One turn moves every row onto another: examples first, then more rows asked:
pubab: [  0  -8   7 -19   4  -6   1  -6  11   8   0   1  -9 -15  -2  -4  -2 -18
  -4   4  12   5  -6   4  -2  12 -12   0  -9  -1   1  -2  -6   5  -1]
vokik: [  5   0  -1   4  -4  -8   2  -7  17   9   2  14  -1  -2   9  -4  -4   4
   6   9   2  -4 -15   1   2  -5   5  -2   1   7  -7   0 -11  -3 -11]
tomeb: [  5  10  -6  -7   8 -11  10  -6   8   5   9   3   5  -1  11  -5  -3 -13
   0  13   8   1 -10   3   0  20  -9   8 -12  -2   2   0 -25  -1  -9]
Zunap: [  3  -1  -6 -13   5   5  -6 -12  17  14  -2   6  -1   1  15  -1   4 -18
   7  12  10   8  -8   6  -8  -2  -1  20  -8  -5 -14  -2  -6  -7  -2]
Zim: [ -1   1   2   2  -2  -8  -5  -8  14  12   3   9   4   0   1  -3  -8  -2
  -5   8  -1   1 -16   0   2  -9   7   3  -6   9   8   1  -9   7  -6]
Natu: [ -3   8  -1  -8   9  -2   2  -3  11  20   0   9  -2   4  -4   0   3 -22
   5   9  14  11  -9  -1  -6  21  -5  20 -12  -3  -2  -1 -10   2  -2]
ros: [  3   1  -4   6  -5 -10   3  -3  16  10  -1  16  -2  -2   8  -3  -4   1
  10  13   3  -1 -13  -1   1  -4   4  -2  -3   5  -7   0  -9   0 -15]
Bago: [ 17   1   7 -24   2 -10   4   1  18  13  -6   3  -7 -17   5  -7   1  -6
   0  11   6   4  -4  -4  -2  13  -4  -2  -4  -4  -8   3  -7   3  -7]
Seb: [  5   1   9 -18  -4  -6  -2 -14  14  -1  -5   1  -5 -12   8  -9  -6 -11
  -9  11  10  13 -13   0  -3   7  -7   7   0  -3   6  -4  -8   7  -8]
vozu: [ 11   9   2  -5  -2  -5  11   1  17  13   7   6   5  -1   1  -8   0 -22
   9  15   9   9 -10  -3  -8  16  -5  25  -2  -4  -9  -7  -4  -2  -8]
pufo: [ 16   9  -4 -10   2 -13  12  -4   8   6   3  10   6  -3   2  -8  -1 -18
   3  10   4  -2 -12   6  -1  18  -7  16  -8   4   1   3 -26  -4  -5]
tif: [  1   0  -3 -14   8   5  -5  -8  20  17   2   0   6   2  18   1   2 -17
   6  10   8  12  -7   3 -10  -1   2  14  -8  -4 -12  -1  -5  -3  -4]
mon: [ 15  16  -4 -13   4 -12   9  -2   8   6   6   6  12  -5   6  -5   0 -12
  -4  14   2   4 -11   0   1  16  -3  16  -9   2   7   6 -23   1  -6]
nakas: [  9  10  -6 -10   5  -9  12   2  10   9  13   2  13  -6   5  -4  -3 -16
   0  13   5  -2  -5   3   1  16  -8  12 -14   1   4   6 -20  -1  -5]
pur: [ 17   1   7 -22   0  -9   0  -3  20  12 -10   1  -4 -13   9  -7  -3  -5
   4  10   8   4  -8  -2  -5  13  -1  -4  -2  -3  -5   5 -12   5 -11]
silub: [  2  -4   0  -1  -1  -6  -2  -6  13  15  -1  15   2  -3  -5   2  -3  -3
   3   3   0  -4 -15   6   3  -5   7   2  -7  14   3   7 -12   2  -2]
sonag: [ 10  -1  -4 -14   3   2  -6 -12  13  13  -6   9   1  -4  10   2   6 -19
   7  11   8  10 -13   5  -6  -3   3  26  -5  -3 -13  -3  -6  -3  -4]
zofo: [ -2  -4  -1   0  -4  -6   1  -2  13  14  -3  18   1  -1  -6   1  -3  -9
   8   2   1   1 -14   7   0  -4   5   1  -8  15   4   6 -10   2  -3]
nar: [  1  12   1  -5   1  -3   4  -5  12  11   5   6   1   2   0  -6   1 -22
  -1  15  11  15 -12  -3  -7  15  -6  29  -6  -5   1  -7  -5   2  -3]
bebo: [ 10  16   1 -11   5  -4  10   3  18  16   2   9   5   0   7  -3   6 -11
  11  14   9  14  -8  -7  -7  21  -1  18  -1  -3 -10  -1  -7  -2 -10]
Mobo: [  0  13  -3 -15   6   3   8   2  17  18   5  11   4   0   0   2   8 -14
   9  11  13  12  -3  -2  -4  20  -5  19  -9   1  -5   7  -6  -3  -1]
vulov: [ -2   7 -14   3  10  -3  -5  -3   6   9   5   1  -8  -3  -2  -4   3 -14
   5  17   1   4 -14   5  -1  16   6   7   1   4 -10  -7  -7  -7   1]
Vup: [  6  13  -7 -10   1  -8  12  -8   8  -1   9   9   5  -3   8  -8   0 -13
  -2  13   7   2  -9   6   2  16 -12  16  -8   3   3   3 -22  -7  -2]
lubo: [  0  -2   0   5  -8  -7   1  -4  18   9  10   8   4  -2   4  -7  -9  -3
   0  11   0  -5 -12   3   2 -11   2   2  -3   7   0  -1  -5  -1  -7]
ker: [  3   2   4 -26   4  -3   1  -2  13   8   0   3  -6 -19   3   1   3  -6
  -6  10  10   8  -1  -2   2  11  -9   1  -9  -2   0   6  -3   4  -2]
zudom: [ -3   9 -14  -1   8   2  -3   4  12  12  12  -3   1  -4  -2  -3   3 -13
   4  18  -1   4  -7   4  -1  13   6   5  -2   6  -7  -1  -2  -7   4]
Vir: [ 10   6  -8  -2   5  -4  -1   4   9  11   6   1   4  -8  -8  -4   3 -18
   7  14  -7   6 -16   5  -2  13  11  11   5  10  -8  -5  -4  -5   1]
zipud: [  3 -11   3 -16   0  -5  -2  -8  13  10  -5   2  -8 -15  -2  -3  -6 -19
   1   5  15   0  -7   7  -2  12 -10   1 -10  -2   0   1 -10   6  -5]
Vop: [  0   1  -3   6 -11  -7   3   0  20  10   7   9   3  -1   3  -8  -8  -6
   3  15   0  -3  -9   1   0 -11   1   4  -7   7   1   1  -2   0  -7]
Gelo: [  6  -1   1 -15   8   3  -3  -4  19  19   2   0  13  -3  13   4   1 -20
   8   8   5  13  -9   2 -10  -2   5  17  -7  -2  -9  -2  -4   1  -6]
Nuvif: [  3   4  -2  -4  -5  -4   0  -7  15   8   1  19   1  -5   3   1   1   6
   4   7   1  -1 -12   3   5  -6   5   2  -1  13  -2   8  -9  -4  -4]
Pes: [  3   4   1 -26  -3   1  -2  -5  19   6  -2   2  -2 -17   5  -1   0  -4
  -5  12  12   6   0   1   2   7  -8   3  -8  -1   3  12  -4   2  -2]
koz: [ 15  -4   9 -20 -12  -3   7  -2  22   3   1   0   1 -16   2 -13  -7 -16
   2  10   8   1  -5   6  -5   5 -10   7   2   1  -2   2  -4  -2  -4]
vovo: [ -3   5  -4  -3  -6  -3   3  -4  14   5  -1  21   1  -5   3   3   2   4
   6  10   2   6 -11   2   5  -5   3   2  -2  13   0   7  -6  -3  -7]
pob: [  6  -1  12 -18  -1  -9   2 -10  13   1  -2   1 -10 -11   5 -14  -3 -15
  -9   9   6  11 -11   0  -6   9  -9   5   0  -3   3  -8  -6   4  -3]
bab: [  3  11 -11  -1   3  -1  -3  -3   6   2   5   4  -2  -7  -5  -4   6 -13
   2  18  -3   9 -16   5   0  11   8  16   6   7  -6  -6  -3  -7   3]
niv: [  4  13  -8  -4  10  -3  -4   5  12  13   7  -4   5  -4   0  -3   3 -11
   3  17  -7  10 -13  -1  -3  14  14   5   3   7  -4  -2  -4  -2   0]
koma: [ 15   0  10 -22  -7  -7   7  -1  20   5   1   1  -5 -16   3 -16  -2 -14
  -2  11   4   4  -5   0  -5   6 -10   6   1  -1  -4  -1  -2  -3  -1]
momeb: [ 12  -1   0 -17   4   2  -4  -7  15  15  -2   6  11  -7   8   5   4 -20
   6   9   4  13 -12   3  -7  -4   6  25  -4  -1  -9  -3  -3   1  -6]
Tukad: [ -3   4   2   3  -4  -9  -3  -5  15  12  -2  11   2   3   2  -6  -7  -6
  -3  10  -2   6 -16  -1  -2  -8   8   3  -7   9   9   2  -8   7  -6]

Mobo -> vozu
Nuvif -> lubo
pufo -> tomeb
And these:
pur -> Seb
momeb -> Zunap
vulov -> niv
pob -> ker
ros -> Tukad

One turn moves every row onto another: examples first, then more rows asked:
bizoz: [  7   2 -10  -1  13   8  -6 -12  12   6  -6   0   7   0  10  -3   9  21
 -19   9   7  -3   0]
Mikad: [  5  -3 -12  -3  14  10  -6 -13   9  12  -8  -2   9   0   3  -2  11  18
 -20   8  10  -6  -3]
ruvep: [ -6   5 -11  -7   7 -20 -12   8  -5   5   5  -4  10   5  -5   1  -5   5
 -10   2   2  -7   6]
bovil: [  3   6  -4  -3  17  -9 -14   3  -1   1  -4   2   4   0  10  -5  -5  12
 -10  -7   6  -7   6]
Kati: [ -5   7 -24  -8   0   0  -7   3   0   8   2  -3   8   2  -4  11   7   7
  -5   8  -3  -6 -10]
zura: [ -7  -1 -11  -6   2  -9 -18   4  -4  12   0  -9   8   0 -13   2   8  11
 -16   8   2  -8  -9]
Sul: [  6   0  -8  -6  13   0  -6 -15   3  10  -5  -2   4  -7   2  -5  11   9
 -19  10  18  -2  -5]
ribab: [  7   1 -13  -1   9   2  -2 -13  12   2   3  -1  11   0  10  -2  13  19
 -21  12   4   1   5]
kedan: [ -6   4  -8  -7  10 -12 -15   7  -5   7  -4  -4   5   5  -4  -2  -9  10
  -4  -2   3 -10  -1]
dirun: [  5  -5 -17  -1  10   5   1 -13  10   6   3  -4  14   2   5  -1  15  18
 -19  11   3   0   0]
sefir: [  5  -1  -8 -20   4  -3 -11 -10   2   6 -15 -10  16   5  12   0   1   9
 -11   3  -2   1   6]
Rezu: [  7   2  -8  -3   9  -6  -4 -14   7   1   3  -2   7  -6   8  -6  12  13
 -22  13  11   3   3]
Zofe: [ -1  -6 -19  -5   4   5  -2 -11   6  10   3  -7  14   6  -4  -2  17  16
 -19  14   5  -2  -2]
gaki: [  5  -2 -13  -4   8  -5   1 -15   4   3   6  -4  10  -5   4  -4  15   9
 -18  13  11   3  -1]
zag: [ -3   3  -8 -11   8 -11 -14  10  -5   3  -1  -4   2   0  -1  -6  -5  10
  -4  -1   0 -10  -7]
pufoz: [ -8   0 -15  -5   2   0 -12   3  -3   9  -1  -8   6   2  -7   3   4  15
  -5   6  -2  -6 -17]
netin: [  0   1 -15 -11   7   4  -5 -14   1  12  -4  -3   4  -3  -4  -4  12   7
 -14  12  17  -3  -9]
vuvuz: [  3   6 -10  -1  17  -2 -11   5   4   2  -3   3   8   6  12  -1  -4  16
  -9  -7  -1  -9   9]
botiv: [  5  -2  -5 -20   4  -6 -11 -11   0   5 -14 -11  15   3  11  -2   1   8
 -10   4   0   3   5]
mobe: [ -5   7 -19  -6   7 -12  -7   8   0   5   5  -2  13  10  -1   7  -4   8
  -7   2  -5  -8   8]
Rimo: [  3   5  -6  -3  13 -17 -10   4  -2  -3   5   1   8   0   9  -5  -1   9
 -12  -4   4  -3  11]
dopiv: [ -1  -4 -16  -8   3  -2  -1 -14   0   6   6  -7   9  -1  -4  -5  15  10
 -15  15  12   2  -7]
tema: [ -6   6 -17  -6  10  -4 -10   8   0   7  -3  -2   9  10   0   4  -8  12
  -2  -2  -3 -11   1]
gofek: [ -4   7 -20  -9   0  -9 -12   4   0  13   3  -3  10   0 -10  10  10   3
 -16  10   1  -7  -3]
fad: [ -3   2 -10 -10   5 -19 -12  12  -3   2   8  -5   9   2  -4  -4   1   8
 -14   3  -3  -8   3]
Fovo: [  0  -1 -18  -8   8  10  -6 -12   6  16  -6  -4   9   4  -5   0  14  14
 -19  11  11  -7  -5]
mepe: [  7   2  -5  -3  13   1  -8 -14   7   5  -6  -1   2  -6   8  -8   8  16
 -20  10  14  -1  -2]
fogar: [  5  -2  -8 -19   3  -5 -10 -10   2   5 -12 -11  18   6  11   1   3   9
 -13   4  -3   2   9]
zedaz: [  3   5 -12  -1  13 -10  -7   5   4  -2   6   1  12   6  12   0   0  13
 -12  -4  -3  -5  14]
lam: [  0   6 -19 -10   6  -9  -9  13   4   6   5  -1  12   7  -1   5   2   9
 -13   2  -8 -12   7]
rabul: [  5  -3  -6 -20   3  -8 -10 -10   0   4 -11 -12  17   4  11  -2   2   8
 -12   5  -1   4   8]
soteg: [ -1   8 -17 -12  10  -1 -11  12   2   6  -4   0   5   5   2   3  -4  11
  -4  -2  -5 -14  -3]

ribab -> bizoz
Sul -> gaki
zura -> gofek
And these:
mobe -> tema
Rimo -> zedaz
netin -> dopiv
fad -> lam
botiv -> rabul

